Turns, then the turns between two rows, first turn first; the first pair answered
Y:
[  2   7  14 -11 -25  -2   2  -2 -31  -4 -13  20  -2  -3  22  -4   5  -2
 -48  26  21  40 -17] |-> [ 13  -2  -2   6 -32   8  14  14 -38 -16 -22  19  26  -6  11  13  17  -1
 -41   7  20  37  -1]
[-27  12   8 -53  -7 -31  13   4 -15  19   1  -1   8  -8   7 -53  45   3
  32  18  -8  23 -33] |-> [-20  10  -3 -41  -9 -21  27  16 -18  12 -11   0  25 -15   0 -47  64   7
  32   6  -5  24 -24]
[ -8  -6  28   7  -7 -11 -24 -24   3  10   6  13 -32 -13   8  18 -41  -4
 -50  -1  21  10   2] |-> [ -5  -2  27   2 -16  -6 -14 -14 -13   5  -2  21 -21 -18   2  17 -33  -1
 -65   3  34  20   3]
U:
[-13 -10  33  31   8   3  -4 -11   0   8 -12   8  43  -4  11   6 -23  14
 -11  21   8  16  15] |-> [ -9 -10  23  36  14   7   3  -2   9   6  -2  -4  51  11  10   4  -5  14
  18   7 -10   2  16]
[  1 -29 -33  61 -19  -8  38  43  19  -9 -17 -21  44 -21 -24   2  13   8
  23 -10  28 -17  18] |-> [  3   3 -39  31  -9 -14  25  51   9 -20 -11 -47  33   0 -21  -3  35  17
  52 -26   2 -40  -3]
[ -9  18  -3  34  23 -15 -20   3  17   8  24 -35 -31  15   9  86 -38   2
  28 -64 -43 -32 -10] |-> [-14  24   4  11  14 -25 -33   1   8  13  18 -28 -50  28  14  88 -44   2
  12 -53 -32 -24 -27]
A:
[ -4  11 -31   8 -35  13  24   8  47 -19   7  28  38   6   0 -58  13 -19
  36  -4   0 -42  20] |-> [ 14  19 -48   4 -78  21   6  17   6 -28 -16  30  33   5 -12 -18   4 -16
 -10 -22  17  -6  -7]
[ 25  42  -2 -28  -9 -21 -22 -19 -58  19 -45 -15 -46  15 -15  12  30   3
 -30  16  42  52 -43] |-> [ -5  -8  19  26  41 -16 -24 -66  32  48   2  -3 -69 -12 -13  23 -57  -3
  10  -6  15   4  19]
[  0  26  11 -31  36 -11  17  20  23  11  24   3  45   7  14 -68  59  19
  36  19  -7 -51  -3] |-> [ 23  21 -20  10 -46   5 -29  25 -39   2 -29   3  23 -10  -1  51   5  11
 -67 -39  45  14 -27]
Pairs:
Between the rows of a pair lie two turns.
[ -8 -57 -27  42 -30   5  14 -11  24  42   8  -6  -4 -41   7  75 -34  20
  13 -30   1 -14  18] |-> [  2 -14 -28   6 -14  -3   2   2  12  33  11 -46 -19   5  11  66  -6  31
  56 -50 -39 -53 -13]	U, U
[ 22  -1 -17  24 -14  -2 -26 -35   0  -6  41 -21   4  -3  16   1 -74   5
 -32  -8   0  10   9] |-> [ 21   4 -31  32  -2   6  -9 -28  14 -12  46 -31  18   4   9  -1 -62   9
  -9 -24 -27  -8  20]	U, U
[-35   0 -35  18  25  16  26 -14  11  -3  22   8  -6  13   4  39 -14  15
  29 -31 -21 -15  46] |-> [-26  29 -40 -21  22  13  26   9 -20 -16  16  -5   6  36   7   4  39  14
  38 -17 -25 -13  19]	A, Y
[ 36  38 -23 -34 -22   9 -10  27 -17 -22  -9 -10  12  24   1  -8  55  -5
  -2   5  18   0  -2] |-> [ 17  -3 -14  25  -6   6 -39 -27  28   8   4   5 -41  -4   9  48 -40 -14
 -11 -21  13 -13  32]	A, Y
[ 27  14  -9  -2 -19 -13 -67  23  -8 -31 -36 -54 -16   0 -13  27   8  23
 -12 -22 -13  22 -23] |-> [  9   0  14   2  30 -28 -70  -6  38  -8  -1 -50 -46   0  -2  -1 -25  17
  15  -6 -35 -16  -2]	A, U
[  7  28 -11 -26 -12  31  29 -18 -10  -5  10 -28  -1  18 -13  18  -3  12
  51 -14   5 -19   7] |-> [ -3  24 -10 -17 -14  32  29 -29  -6  -3  13 -27  -2  16 -17  27 -16  11
  52 -22   3 -22  18]	A, A
[ 10 -10 -16  40   3  15  24  23 -21   3  -1  31  16 -10 -10  25   7   4
  25   3   4  -7 -34] |-> [ 10  10 -14  13   3  10  12  29 -30   2   2  18  -2   7  -6  24  14   8
  28  -2  -1 -10 -49]	U, U
[-47  -4  26  -4  12 -19   0 -11  36  11  38  26 -53  -7  22 -12 -17 -15
  -3  59   4 -18  11] |-> [-37 -14  22   7   0  -4   7  -1  27   6  31  38 -34 -19  20 -23  -2 -12
 -15  66  18   5  21]	U, Y
[  7   4 -11 -11 -13  10 -13  -2 -26  -3 -17  -7  -4 -23   6  19   8 -17
 -20 -15   9   8 -19] |-> [ -7  -9  11  -5  21   1  -6 -25   9   8  11   3 -15 -23  12  -3 -17 -19
   0  11  -4 -12  -1]	A, Y
[-10  20  11 -17  44  -2  49  -8   4  13  23  15  47  28   5 -32  44  -2
  52  52   2  -4  17] |-> [ 11  13 -27  32 -29  21  25   5 -40  -1 -25  20  54  -2 -14  69   9  -2
 -12  -6  34  47  14]	A, U
[  1   0 -11  10  -7 -18 -20 -11 -15   4 -10   2 -23   8   7  32 -36   2
 -27  -7  14  15   2] |-> [  9  20 -12 -26 -10 -18  -5  11 -38  -6 -11   4  -5  20  11  -3   8   6
 -22  16  12  21 -21]	A, A
[-23  16  -7 -32   0  10  11  19 -18 -10   5   4 -10   5   6 -15  25  -5
  10   2  -3 -11 -21] |-> [-37   2  -2  -5  -7   3  -7  -4  -8   5   5  17 -35 -18   2  19 -26  -9
 -26  -5  10  -4  -8]	U, A
[  5 -19  12  -5 -21   4 -32  28 -24  -8 -15  26 -35   0  -7  26 -22   6
   4 -10 -12  28 -34] |-> [  4 -39   6  26 -18  19 -18  27  -9 -17 -14  25  -5 -15  -7  24 -24   7
  13 -20 -10  22  -2]	U, U
[ -2   3  56 -37  32 -18   1  10   3  -6  36   4 -27   6   1 -48  29 -21
  23  45 -38 -14 -19] |-> [ 24   3  20   3 -37  -1 -22  28 -55 -20 -12   5 -18 -10 -15  46  15 -17
 -46  -4  -2  41 -41]	A, Y
[  8  18 -27  42 -13  22  -1  12   0  -7  -6 -15  17   5 -24  46 -12   8
  31 -54 -31 -16  11] |-> [-13  22  10  11  13  -5 -33 -19  18  17  15 -10 -39   9  -1  29 -57   5
  23 -22 -31 -30  -8]	Y, Y
[-15 -20   1  42  21   1 -18 -23  27  26  -1  33  -3 -21   7   7 -64  -7
 -22   3   7  -9  31] |-> [-13  -4 -22  29  37  10 -10 -14  35  19   8  -6   6   2  -1   0 -34   2
  42 -21 -39 -44  32]	U, U
[  0 -10  20 -22  27  -7  34  11  29   4  16  14  18  17   7 -59  27   1
  25  46  11 -13   0] |-> [ 16 -26 -11  25 -31  11  27  19 -10 -10 -25  14  40  -9 -13  33   4   1
 -41  -7  37  35   0]	A, U
[  9 -19  14  -7  30 -11 -21  54  58  36   3  21  21  57 -10 -54  90  27
  56  44 -26 -33  33] |-> [ -9 -67  17  62  27 -10 -48  11  88  53  13  28 -11  18 -23  20 -11  24
  37  -4 -21 -39  77]	A, A
[ -8 -37  19  53  -1  28  51  -5  22  -4   2  47  47 -43 -13 -23   8  -7
  -1  24  35  15  50] |-> [  1 -28 -10  46 -11  32  50  18   0 -15  -4  27  67 -31 -23 -14  38  -5
   6   5  20  13  36]	A, Y
[ 31   6 -26  17 -25  11  16  41 -37 -21 -26  -7  43  10 -16  32  40   7
  -5 -36   1  26  -1] |-> [ 15   6 -11   5  17   1  36  37  -7 -20  -1 -10  51  24  -9 -27  60  10
  39  -6 -26 -10  15]	A, A
[-12 -35  -3   7  40  18  45 -13  30  10  38   1  41 -15   0 -59  24  -3
  35  34 -40 -38  26] |-> [ 27  -9 -48  17 -33  34  16  23 -51 -22 -19 -24  53 -13 -21  35  43  10
 -17 -28 -13  18 -14]	A, Y
[-11 -40   4  48  -9  12  30  -2   5  13   2  36  41 -41 -11 -19   7  -3
 -20   8  17  15  44] |-> [  4   9 -13  -4  19  15  19  17  -3  -4  13 -22  32   8 -12 -34  50   7
  52 -13 -45 -34  15]	U, U
[ -2  32   6  13 -17  30  20  29  51 -17  43  11  45  -5 -11   0  45  -9
  23 -30 -40 -24   1] |-> [  9  43   4   9 -56  29 -24  22  22  -9  23   2  -3  -6  -6  59   6  -8
 -18 -61 -19  -1 -29]	U, A
[ 12  20 -24  24 -34  18 -10  23  -2  -9 -16 -35  14  -4 -22  36  10  -4
  23 -66 -34   5   6] |-> [-11  15   7  11  11   3  -8  -6  42   6  14 -28 -19   4  -2   2 -12  -4
  56 -36 -49 -28  13]	A, Y
[ 14  20 -12  21   0  21  -8  21 -16 -37  15  11  10  -8 -32  12  24  26
  13 -14 -15 -28  25] |-> [  7  27  -7  27   0  15 -26   6 -17 -27  13   3 -18  -9 -29  36   0  27
   6 -31 -13 -33  19]	U, A
[ -9  27   1  -3 -11 -14 -23 -18  10  32 -13   8 -36  -2  26  29 -33  -5
 -27  11   1  16 -18] |-> [ -9  29  15 -23   5 -19   4  -5  21  26  -4  14 -18   7  23 -25   4 -11
 -18  53   1  10 -30]	A, Y
[ 16  44 -22 -53 -14   6  33  45 -45 -21  -5 -29  48  29 -12 -51 102  10
  29  29 -23  -1 -31] |-> [  7  31 -35 -25  10  11  23  39 -19 -19   9 -57  40  38 -19 -29  80  13
  74 -19 -66 -40 -14]	Y, Y
[ 12 -26 -32  49 -13  18 -11  24  -4   2  -8  11  27 -36 -27  43   4 -15
   0 -17 -18  36  21] |-> [ 21  22 -41   7  -3   4 -29  32 -16 -10  -4 -22  14  -1 -21  31  30 -12
  37 -31 -46   2 -16]	U, U
[ -1  13   9 -40 -27  -2  -5   1  -5  -9  -9  12  -4 -10  14 -29   9  12
 -24  30  20  27 -31] |-> [ 11   9 -24  -8 -33  21   5  18  -9 -24 -20   3  34 -13   1  -2  30  20
  -6  -8  11  18 -11]	Y, Y
[-12   2  42 -52  -3 -23  -5 -14  -3  -6   7  27 -16 -14  27 -45 -16 -20
 -37  68  44  16 -24] |-> [-17 -42  29  18 -15  -2  -8 -31  12  -4   3  37  -8 -47  10   7 -59 -25
 -50  24  53  20  20]	Y, A
[ 13   2  29   6  13  24   8  -1   2  21  17  22  26   7  12 -52  31  14
  -1  -2 -55  12  37] |-> [  6 -12  28  38   8  26  -3 -20  12  29  15  25  10  -6   8 -14 -15  10
 -17 -24 -48  11  59]	A, A
[-28 -32 -33 -47 -20 -13 -15  31  26   7  18 -18 -39  11  33 -30   4 -58
  44  16 -67 -14   2] |-> [-20 -36 -41 -36 -70  -7 -25  39 -19  -2 -13  -7 -40  -2  28   5  -9 -61
 -25   6 -21  50 -18]	A, U
[  7  31  -3 -27 -14 -13 -67   0 -32  33  -1 -39 -68  50   1  30 -10  -1
  19 -35 -14 -25 -29] |-> [  2  38   1 -42  -8 -15 -58   4 -23  34  -1 -45 -69  62   7   6  12   4
  29 -18 -24 -37 -39]	A, A
[ 20 -15 -16  32  -9 -11   3   6  -7  -3  -1  20  17 -27   1  12  27 -12
 -29  -1  11  31  21] |-> [ 14  -6 -14  23  27 -10   8  -5  21   0  23   4  19 -15   5 -15  37 -10
  25  10 -21  -5  30]	A, U
[ 17 -18  -5  31   9  29  21  -5  -3  -1   8  -6  20  14 -11 -16  48 -11
  17  24  -6  -8  45] |-> [ 27 -16 -25  52  -7  34   4  -7 -20   0  -4 -17  19  12 -15  26  29 -11
   0 -12  -8  -6  41]	A, Y
[-18  15  14  -6   5 -13 -23 -25  21   8   3  -2 -36  -2  -5  12 -31  -1
  25  -3   0 -29  16] |-> [ -3  25   4  -9 -22  -5 -36 -16  -6   3 -19  -8 -38  -4  -9  39 -28   2
  -5 -15  15  -7  -4]	A, A
